Each row is where one point has got to under a steady rotation. How many steps took it there?
The counts run from 0 to 260.
129 118 140 108 124 124 159 139 103 149 98 33 140 143 112 189 136 174
 100 118 110 96 180 129 172 126 -> 135
146 117 137 115 134 116 160 119 101 118 86 52 145 144 112 183 150 161
 102 111 138 65 169 109 178 148 -> 11
162 102 148 105 140 126 153 112 97 109 79 74 142 139 118 172 148 154 93
 113 141 64 177 95 178 146 -> 17
159 86 167 77 137 151 154 133 116 140 85 84 142 121 122 146 129 171 84
 143 98 89 202 111 160 123 -> 115
131 99 154 96 134 142 179 147 141 149 88 54 159 126 108 153 143 173 87
 141 96 81 185 143 158 129 -> 82
155 110 140 113 138 121 155 114 98 110 81 62 143 143 117 180 150 158 98
 108 142 66 172 102 181 147 -> 14
154 115 136 109 122 117 143 124 85 133 96 49 135 142 117 193 137 168 107
 114 130 77 179 106 180 142 -> 184
143 102 146 103 128 133 174 143 139 143 96 62 170 125 105 147 151 170
 103 145 106 54 181 139 158 150 -> 254
149 117 133 116 126 116 154 122 96 123 93 49 147 143 112 185 147 165 105
 112 136 67 171 111 180 149 -> 226
161 111 140 102 122 122 140 121 82 128 94 56 132 142 122 190 136 167 104
 113 130 77 181 99 182 140 -> 186
163 84 167 80 143 149 150 124 106 128 77 87 133 127 127 156 127 165 78
 131 111 91 200 101 168 122 -> 111
160 84 165 80 142 151 153 129 112 134 81 88 139 124 125 149 128 167 80
 136 104 89 201 107 164 120 -> 113
144 104 153 103 144 133 153 117 94 120 77 58 128 143 121 186 136 160 82
 106 126 96 181 99 179 122 -> 101
174 87 155 85 135 139 153 122 114 123 85 96 153 123 122 139 142 164 95
 142 121 54 195 103 168 148 -> 242
140 117 136 106 111 122 157 148 113 158 110 38 153 134 107 179 138 180
 113 133 104 78 183 136 168 139 -> 174
168 95 154 96 143 133 153 112 104 108 74 88 144 131 122 159 145 156 89
 121 134 61 183 94 175 145 -> 21
145 121 131 117 122 114 158 128 102 133 98 44 152 143 109 186 150 169
 110 117 130 64 173 121 177 152 -> 223
148 99 149 98 126 138 169 141 138 141 94 71 169 123 109 142 150 171 103
 149 106 52 185 134 157 149 -> 252
125 116 145 111 139 128 166 128 104 132 84 39 138 146 111 190 142 164 88
 107 119 96 173 118 173 124 -> 95
147 103 152 104 148 131 159 113 102 110 72 68 137 143 119 176 146 156 83
 107 136 82 177 100 179 131 -> 59
151 117 136 108 119 115 146 127 85 135 99 45 138 144 116 196 137 169 108
 113 126 80 179 109 180 141 -> 183
140 119 131 113 116 119 163 139 116 145 105 40 160 139 106 175 149 174
 114 129 117 61 174 136 170 150 -> 218
164 85 167 77 141 151 151 127 110 133 80 88 137 124 126 152 127 167 81
 134 106 90 199 104 167 120 -> 112
131 103 149 99 123 138 165 149 126 160 102 46 149 129 110 163 137 179 96
 139 93 89 189 143 158 125 -> 127
120 112 148 108 134 135 175 145 130 146 91 40 154 135 105 170 146 170 91
 128 102 86 179 141 162 131 -> 87
173 101 146 99 134 127 146 112 93 112 85 80 141 136 122 169 144 159 99
 119 137 61 181 94 179 148 -> 234
133 114 139 113 129 125 175 139 131 141 97 45 167 135 102 165 156 169
 104 132 114 60 173 141 163 150 -> 259
138 93 160 91 137 146 175 143 139 144 88 65 160 122 111 144 143 171 82
 144 95 76 189 136 153 130 -> 79
137 108 142 107 126 130 175 142 136 143 97 55 169 129 103 154 153 172
 103 141 110 55 177 141 160 149 -> 256
158 105 147 107 141 124 154 112 98 108 80 70 142 140 119 174 148 156 95
 112 141 64 176 97 181 146 -> 16
175 88 157 87 133 139 156 126 121 128 87 91 157 120 120 137 144 166 95
 146 116 54 194 110 164 148 -> 244
163 92 154 89 130 142 164 135 132 137 92 84 164 117 115 136 147 168 99
 151 108 53 191 125 161 148 -> 248
159 84 166 84 147 150 161 125 122 123 75 90 147 124 121 142 140 163 79
 137 111 77 194 108 164 130 -> 70
175 89 153 81 123 141 147 135 112 142 98 88 153 118 122 141 133 173 104
 152 110 58 198 111 162 145 -> 202
153 105 141 98 116 131 162 145 127 154 107 60 164 123 110 153 143 177
 111 150 104 57 188 138 159 150 -> 211
142 90 162 87 141 149 174 140 137 141 85 75 158 122 113 140 141 169 83
 146 96 77 193 131 157 130 -> 77
144 110 143 98 113 131 159 151 120 162 111 48 156 127 109 165 133 183
 110 144 96 75 188 139 162 139 -> 170
161 109 139 108 130 120 149 114 90 116 87 64 142 142 118 181 145 161 103
 113 138 64 176 98 181 150 -> 230
147 103 155 100 145 132 152 115 94 119 76 62 130 142 120 182 136 160 82
 105 125 96 181 100 179 119 -> 102
142 114 142 107 130 124 149 127 89 135 92 42 133 144 118 195 134 169 96
 109 121 99 180 109 179 127 -> 140
151 100 156 99 143 137 151 118 93 121 75 66 128 141 123 178 134 161 80
 109 123 96 185 96 177 122 -> 103
153 88 162 77 134 149 159 142 125 149 89 78 147 119 120 144 129 174 86
 148 94 86 200 123 158 123 -> 118
174 90 155 91 135 135 149 114 102 115 82 91 147 128 122 154 142 160 95
 128 131 59 189 96 173 148 -> 238
143 113 143 106 129 125 147 124 86 135 93 46 129 144 119 192 133 170 97
 108 122 97 180 107 180 125 -> 141
146 105 147 99 127 135 171 140 140 144 97 64 169 124 106 145 150 172 100
 148 106 55 184 139 158 150 -> 253
152 113 139 114 136 121 155 115 100 114 83 58 145 145 115 182 152 159 98
 109 140 67 170 105 180 150 -> 13
177 96 149 88 127 131 136 118 86 127 91 84 135 132 128 169 132 165 102
 126 128 70 193 93 177 140 -> 193
167 98 152 100 142 129 153 109 99 107 75 82 142 134 120 167 148 155 91
 118 139 64 181 93 176 146 -> 19
139 118 134 108 111 123 158 142 109 155 111 36 152 137 110 181 137 179
 112 131 107 76 181 135 169 138 -> 175
172 88 160 79 130 141 139 123 95 134 88 86 133 127 131 160 124 169 92
 133 112 86 200 95 171 127 -> 153
145 119 131 116 122 113 157 124 100 131 95 43 150 145 111 186 147 168
 111 117 131 63 171 117 179 148 -> 224
142 97 151 98 133 140 177 143 143 141 92 68 168 124 107 141 151 170 96
 145 101 60 185 139 158 145 -> 37
142 122 130 118 120 115 161 131 104 133 100 41 152 142 108 183 150 170
 112 118 128 66 173 122 177 151 -> 222
152 87 166 85 144 150 168 134 132 135 81 85 151 120 119 137 141 167 81
 143 102 76 195 120 158 130 -> 74
122 108 146 105 134 138 178 146 135 149 90 45 157 132 105 161 143 173 90
 133 100 86 180 143 159 130 -> 85
169 87 160 87 143 142 158 120 118 117 78 93 152 124 121 142 145 160 88
 135 121 59 189 103 166 144 -> 26
169 87 159 88 141 142 155 117 113 114 77 93 150 125 123 144 144 159 88
 132 125 59 189 101 167 144 -> 25
169 106 141 98 125 125 139 118 81 124 92 68 134 137 124 181 134 167 103
 118 131 75 185 94 182 139 -> 189
170 101 144 102 134 125 147 113 91 112 82 76 141 137 122 172 145 160 100
 116 138 62 180 94 179 148 -> 233
157 108 143 110 138 123 154 113 96 110 80 65 143 142 116 177 149 157 94
 109 140 65 174 99 181 147 -> 15
134 106 146 105 134 135 179 142 141 141 92 58 168 129 105 152 152 169 96
 139 107 64 178 143 160 145 -> 40
